Each path below is one point turned by a fixed rotation once a step. After each direction that follows a path, write how fast that rotation turns it, in degrees per step (0 if it stays still).
Each turn is a multiple of 5 degrees from 10 to 175, or 0.
Each row of a path follows its step; steps can be skipped.

step 1: [-26  -5   8   0  26 -14 -31   5 -29  21 -14 -24   6  -3  13 -24   8  -2
   6  35 -22 -14  16 -39 -15  23  34 -35 -12  33 -16  17  12 -14  29  -7
   5  24  27 -13  21 -29  -1 -16 -17]
step 2: [  5  18  21  16  26 -12  -2  14  14 -22  26 -40 -41  -5   6 -35 -21  28
  23 -13  -9 -18  10  15  39  -6  11 -28  23  -8  -7   9   8  26 -42 -24
  -1 -16 -24  21  -8  -5  18  -6  14]
step 4: [ 11   5   4 -24  52  17  -6   8  15 -23   9 -32 -15  24  12  14 -15  17
  -1  -8 -15  -2   9  14   9  -4 -13  30  -3  -9 -34  40  29  -1 -15 -55
   5  18   8   3 -45  19   0   0  -3]
step 5: [-19  -3   5  20  -7 -40 -36  17  23   9  43  -8  18  -9 -34  -9   4   9
  24   8  -5   5   6  -5 -21   7  16  30 -20 -32 -14 -37 -28   4  34  -1
  -3  15  12  12 -25 -10  -5  38  20]
step 7: [-31  14  17   7  -4 -35 -33   7  12  16  18  -8  -7  -5  18 -38 -16  51
   2 -32 -49   3  14  -9  -9  -7  19   7 -11   0  -1 -17 -15  22  -9 -12
   5  24  -8  12  36 -45  -4  -2  -8]
step 8: [  0 -18   3   8   1  19   0  -5 -56   2   6 -56   3 -31 -10 -15   3   4
  24  12  16   7  53  33   5  -5  -4 -31  18  -3 -35  -1   6  23 -23  28
 -11  11 -12  -5 -26   1   9   7  -6]
step 11: [ 22 -25  -9  27  21 -24 -44  -2  -9  -2   5 -25  18  -9 -21   5 -40 -13
  -8  22  -7  38   4 -16  -9   7   4  -6 -42 -26  34  -5   9 -13  -1 -40
  -8 -17  42  11 -10 -17   8   4   1]
step 12: [ -2  24   1 -25  40 -19   3  16  11  15  19   9  19  -3  18   6 -10  16
 -20 -28 -23  -5  38  -9  19 -13   7  -6  13   6 -56   0  15  28   1 -15
  36   6  25  12 -24 -26 -36   5  -1]
step 13: [-20 -22  14  52   5 -23 -16 -11 -16   5  22 -29  30 -17   9 -32 -25   4
  16 -10 -18  -1  29  11  -3  13 -34   1 -15  -8   1 -25 -40  17   5 -24
 -17   2   9 -21  -8  13  37  21 -14]
Directions:
[ -6  11  -4  -2  -3   5  -6  -1 -13  -4   4   3  -1  -2 -14   3  -3  -2
 -10   1   5 -12   1   0  -4   0  -2  -7   1   4 -13  -4  -5  -9   4  -1
   6   1  -4  -2   1  -3  -7   5  -7]  160
[  5   3   3   5   8  -9   6   7   8  -2   5   0   2  -1  -3   0 -11 -17
   0   0   0  -5  -2  -5   4   0  -4  -6   1   4   1   3   6  -3   1 -12
   4  -7   5  -6  -6   7  -7   8   8]  45
[  3   2  -1 -14   2 -12   7  -4  -9  -5  -2  -6   1  -1  -8  10   0  -9
   0   8  -9   9   4  -4  -4  -3  10   4   0   4   3   1  -9   2  -2   1
   4  -6  -1  -2   0   6   2  -9  -7]  135
[  4   1  -6  -3  -2 -10 -10   3   0   2  -1   7   2   0  -4 -10   9   5
   2   9   6  -2  -1  -3  13   7   3  -2  -5 -11   6   9  -1   0   3  -1
   4  -7   4   2   0  -2 -13  -5  -8]  70
[  0 -10  10  -4   2   0 -10   6  -1  -3  -3   3  -6  18  -2   5  -7   6
  -7  -1  -3  -4   1  10  -3  -2   0 -12  -2  -4   4   0  -4   0  -3  -1
  -9  -7   5  -3   2  11   2   1  -4]  155
[  7   2  -3   0   5   2  -4   5  -7   2  -7   9   2   2   8   1   2  -6
  -9  10  -3   6   2   6   2 -12   2   1  -4   1  -5   2  16  -7   7  -3
   6   7   5  -1   9   0   6  -5   2]  135

step 2: [ -1   1  -8   2 -29  15 -11   0   3 -21  32  26  14  -8  28   4 -38  -9
 -21  -3  14 -40   5   9  10  -4 -37  -9   7   5   3   5 -19  -7   7 -20
  39  19   3   1  16 -19  -2 -19 -30]
step 6: [ 13  10  -5   0 -51  46 -14 -15  18  -6 -18  -6  31  -8   6  33   3 -14
  24   0  15 -13   2  -5 -24  13   3   4   6   5 -15 -20  20 -10 -23   0
   8  -3   3  42  11   0 -20  11  12]
step 8: [ 26 -10  -4  18 -33  38 -27  -4  -3   0  -2  26  29  10 -15  -6  -6  -4
   5  10 -10 -13 -31 -36 -36   1 -14  -9  11   5  -8 -39 -10   1 -27   7
 -25  -5   9  -8  -9   8   5 -27   8]
step 9: [ 13   7 -11 -30 -26  19 -29  10  37   1 -21  12  -2  14  -7  10  19 -16
   6 -20   8 -19 -27  -2 -13  -4   2 -13  25  13 -19 -30  -7  -9  14   4
  18   1 -23  15  41 -36   2  -9 -10]
step 10: [ 11  12  24 -21 -28   4 -11   5 -14 -21  -5   6  29  -7  -7  11 -13  12
 -11  18  14 -30 -40 -18  -9  -2 -24 -17  19  -2  -8  -1  10 -18   8  15
  -3  -4   1 -13 -15 -29  54 -22   8]
step 11: [ 12  -1   4   1 -44  34  -1  12  48  -6  16   3  13   9   0  -2   6 -14
   5  32 -18  -3 -15 -20 -17  19  15 -13  12  21 -29 -10  -5  17 -19 -14
  17  -7  15   5  -6 -37  16   8  18]
step 13: [  3  -9 -11  28 -29  18 -24  13   5 -31 -20 -14  14   5  18   5  15   8
  10  47  23   2 -22 -33   3   3 -23   5  -2  13  -5 -21 -22 -13  -1  -3
  -3  19  23 -14 -14 -15  27 -12  23]
step 14: [  0  -5 -14  -6 -24  12 -35  19  16 -33  -2  14   4  21  -6   6   6 -25
 -33  19  12   0   9   7  16  -2  21 -13  20 -10 -34 -16 -15 -11   7 -12
  43  16   9  15   0 -34 -18  -6  12]
step 15: [ -2  -6 -22 -15 -34  20  -6   1 -23 -18   5 -20   9  10 -24   5 -14  22
 -38  24  26 -21 -51 -24  35   3 -14  -3  -4   1   2   0  11 -17   6  -5
   8  -4  33   5   8   4  -1 -13  10]
Directions:
[-1 10 -7  3 -3 -6  6 -2 -9  2 -2  1 -4 -8 -1  7 -3 11  0  3  3 -2 -5 -6
  1 -4 -5  7  6  3 13  1 -5 -4  7  6  2  6  2 -5  1 -6 10 13 -7]  130
[ -6   2   5  -5  -3  -5   4   4  -8   3   0  -4  -6   6   6  -5  -2   0
   1 -11   1 -12  -6  -5   7  -2 -12   1   4  -1  -2  -1   4   3   4 -11
   9   3  -1   2  -8  12   7  -8   1]  140
[-10   7  15  10  -7   5   2   7   4   3  -2   5  -3   0  -9   2   4   3
   5  -2  -6   6  -8   1  -4  -4  -3   9  10  -4  -8   7   4   2   2   7
  -2   0  -5  -9   7  -3  -1  -7   4]  25
[  5  -3   8   0  -2   0   1  -2  -9   1   4  -9   5   0   7  -2  10   1
 -13   8  -7  -8  -3   3  -4 -10  -3   0  -9  -2   4   3   5  -6   0   8
  -9   3   9  -6   5   4   2  -8  -6]  145
[ -1 -11  11   7  -2   7   1  -6  -8  -4  -9  -2   2   5  -2  -1   0  -2
 -12  -7   4   7   5  -3   4   1  -3  11   3  -2   7  -6   2  -5   1  -2
   7  -8   5   4   5   3  -5  11   5]  35
